One vector is turned by the same rotation once a step. Each row is the vector after some number of steps, and that number follows the row.
The counts run from 0 to 145.
[-18   1   1 -20   9  24 -15 -19  15   7  -2 -11   6   0  17  15   3 -12
  -4  -2 -28  17   7  -8 -11   1 -11  19  20  -1 -15 -15  -2  14   2  19
  26  -8  20] : 101
[-25   4   5  -7  12  13   8 -18  10  15   6   4   5 -20  19  10  15 -13
 -12 -31 -24  18   8 -14 -13 -10  -7  14  -5  19  -9 -22 -10  17   9   8
   9  -7   7] : 115
[-23  14  16 -15  28  17  -6 -18  18   0  -7  -1  14  -6  19   6  -1  -3
 -25  -2 -15  11  -5   0  -3  -8 -22   2  16 -16 -27 -19  -4  19 -15  -5
  10  16   9] : 135
[-12 -10  18 -29  16   7   0 -27   3  13 -25 -10   9   2  13  19  23 -16
 -11  -5 -22  29   4 -15 -10  -4   2   8   4   7 -18  -7  -7  16  12  -1
  13   9  11] : 41
[-25   8  10 -13   4  17  12 -16   8  15   5  11   1  -9  20   6   6  -8
 -18 -27 -22  22  -2  -8 -19 -15 -15  11  -8  10 -10 -17 -20  18  15   5
  17   1   7] : 114
[-13   4  11  -6  22  28   0 -17   2   2   1   3   3 -16  24   4  -8 -11
 -16  -6 -19   4  -4 -22 -21  -8 -22  19  -5   1 -16 -24  -9  20   8  -2
  21  14  -8] : 124
[-11   3  -2 -11  14  11   6 -22   8  15  -1 -17   0  -4  32   9  15  -9
   1  -6 -31   5  10 -13 -14  -3   5  13   1  10 -32 -18 -17   5  -1  16
  21  -5  13] : 91
[ -7  20  19 -18  18  -3  -4 -17  12  12  -7  -2  12  -7  14   8   9  -7
 -11  -6 -16  21  -2   7 -19 -11  -9  -4  16  -6 -35 -18  -4  29   8   8
  18  10   3] : 137
[-24 -11   7 -17  34  19  18 -14   7   9 -14 -12   3  -8  25   6  12  -6
 -14 -18 -28  10   3   2  -3 -15 -11  11   3  -3  -4 -12  -7  15   1 -19
  -4  20   2] : 120
[ -5  -6  13 -22  16  25   3 -23  11   3  -1  -8   4  -5  23  15  20 -29
  10   0 -15  18   1  -7  -9  -3   2  10   9   4 -36 -18 -13  21   5   2
  11   0   5] : 66
[-21 -11   6 -22  34   4   3  -9  10  -7 -14 -16  23 -11   6  28   9 -14
 -16 -14 -16  25  12   2 -19   6  -1  -7  14  -2 -31  -9  -4  -1   4   1
   9   5   5] : 142
[ -6 -18   5 -29  21  28  18 -10  11   3  -5  -7  -4   5  32  13  -2 -10
  -4  -5 -30  16   2   9  -6 -13 -13   9   3 -10 -13   2 -14   8  17 -12
  11  14   4] : 7
[-10   6   3 -17  26  20  -5 -26  21   5   1 -15  14 -14  23  11  -1  -9
  -9 -17 -19   3  23  -3 -16  -9 -20   8   5  -3 -24 -17   3  -3 -13  -9
  15  11  16] : 20
[-27   9  -3 -10  32   8   4 -15  10 -14   4  -9  11 -33  28   9   5  -9
   2  -1 -25   9   2  -5  -9  -7 -12  16  16   6 -14 -27  -3  18  -1   5
   9   1 -15] : 60
[-20  -4  -5 -17  27  11   6 -16  14  12   3  -1  14 -20  18  19  15 -14
  -5 -28 -27  16  18 -11 -21  -4  -2  14  -1  17 -12 -16   0   8  11   7
   8 -11   3] : 116
[-15   1  11 -24   4   7  19 -19  16  20   3 -10  19  -5  27  13  16  -2
 -16 -13 -34  26   3   1   7 -11  -6   6   9   8  -4 -17  -8  15  -1  -3
   5  -5  22] : 105
[-25  -4  15 -16  18  26  16   2   1 -12  -6 -13   2  -5  15  17   6 -14
  -5  -3 -29  18 -22   7 -12  -2 -14   0  13  -9 -19 -14 -22  24  12   8
   9  18  -9] : 63
[-22   0  14 -26  18  19  -8 -17  -4 -14  -7  -8  12 -18  15  20   9 -16
  -5  -9 -26  26   3  -4 -33   7 -11   2  -1  10 -16  -7  -9  -4  15  11
  12  12  -3] : 52
[-18  -3  15 -16  12  28  10 -18  10  -1  -7 -10   1  -6  18   9  22 -29
   4  -7 -19  22 -11  -5  -2  -5  -1  10  12   3 -30 -20 -19  22  -3   3
   3   7   4] : 65
[-13   0  -1 -21   8  11  15 -11  12  16   4   1  -7  -9  26  14  13 -14
   5 -15 -28  25   4   2 -17 -12   4  10  12   8 -20 -12 -15  23  20  17
  21  -6  -1] : 1
[-20  20  16 -18  24   3  -9 -17  20  12  -8  -2  11  -8  16   6  11  -9
 -17  -3 -14  18  -1   6 -13 -11 -15  -1  23 -11 -30 -19  -3  28  -7  -1
  11  16  11] : 136
[-22  -3   1 -15  19  14   7  -3   7   1 -15 -18  -6   0  19  10  -1   2
  -3 -11 -29  14   7  10 -30 -12  -7   1   9 -20 -27  -7 -19   3   9  15
  19  22   2] : 87
[-21  17  13  -4  15   4  13 -11  12  18   4  -9  15 -10  19   3   6   2
 -20 -21 -27   7  -4   5 -11 -20 -17   3   6   0 -13 -30 -11  24  -2   5
  19  10   8] : 24
[ -6  -4  -3 -18  21  10   6 -14   6  11   5 -15   7  -6  33  22   2   1
  -3   2 -32   2  14  -7 -20   5   3   8  -3  13 -33 -14 -13  -2  11  13
  23 -12  11] : 92
[  6  -3  16 -29  11  24  14 -18   7  11  -5 -17  20  -5  17  16  13 -10
  -3 -16 -29  17   3   2 -17  -6  -9  -4 -11   4 -12 -16  -9  -1  15 -12
  20  20   9] : 17
[-21  -1   2  -9  29  -5   7 -21  15  10  -5  -5   8 -14  23  13   2  -1
 -17  -4 -15  13  10 -20  -4 -12 -11  23  14   2 -20 -21  -2  28   1   5
  27  -6   1] : 35
[  2  -9  14 -27  30  15  -5 -21  11  -8 -10 -17  23 -16  20  19   8 -17
  -2   3 -13  14   7  -7 -16   1 -13   2   3   2 -23 -19   4   4   5 -14
  21  11   0] : 132
[-21 -17  -7 -16  19  33  19  -8  21  -2   0 -13  10 -17  23  20   3 -15
  -7 -18 -35  16  11  -9   2  -2  -1  15  11   5  -4 -18 -16   3   3   1
   6  -3   3] : 4
[ -8   6   2 -15  10  35   5   0  20  12   1  -2   7 -11  16  18 -16   5
 -24 -13 -41  10   5  -4 -10   3 -10   5   4  -4  -7 -24 -13  11  14   8
  17   5  -1] : 13
[ -3   6  -1 -21  18   0  13 -22  24  19  -3  -3  10 -12  27  10  19  -1
  -5 -16 -26  20  18   9 -10 -13  15  -6   4  -2 -33 -12 -21   2   4  -2
   8   8   7] : 81
[ -7   5   4 -23  14  26   7 -10  19  24 -10 -16  13  -6   8  12  14  -3
  -6 -26 -45  15   9   7  -4  -5   2   1  10   2 -10 -20  -1  10   6   0
   6  11   8] : 15
[-23   8  11 -22   8  15   6 -10   6  17   0  12  -2  -3  21   8   3  -9
 -16 -26 -23  23  -1   5 -25 -17 -17   5  -6   0 -14  -4 -12  21  22   7
  20   5  11] : 113
[-10   1   4 -20  32  17   5 -11  32  -1   4   0  14 -16  26  17   2  -5
 -15   1 -23  16   3   3  11   5  -1   7  28  -7 -22 -20 -12  17  -7  -7
  -1  -3  -2] : 70
[-13 -10  -1 -17   7  15  22  -6   6   5   8  -4   4 -12  24  24   5 -12
  -1 -15 -30  24   4  -7 -16  -7  -4   6   2   8 -18 -13 -22  11  26  13
  25 -11  -3] : 2
[-19   4  10 -24  28   7   6 -20   4   6   0  -3   2 -12  34   7  26 -13
  -3   1 -21  16   0  10 -21  -5  -2   5   0   5 -30  -3  -8  16   2  -1
  -9   9   9] : 56
[-13  11  19  -8   7   1   9 -15   7   2   3  -2  24 -19  10  19   4  -3
 -25 -15 -15  24  -9 -11 -13  -3  -9  -7   1   7 -25 -27 -21  17  10  10
  23   0  -1] : 139
[-25  -2  -8  -6  22   8   7 -11  16  -9 -12 -17   8 -22  21  12  -4   5
  -8 -18 -27   9  17  -2  -8 -12  -8  10  16 -12 -14 -20 -17  -6  -7   1
  19  19  -1] : 85
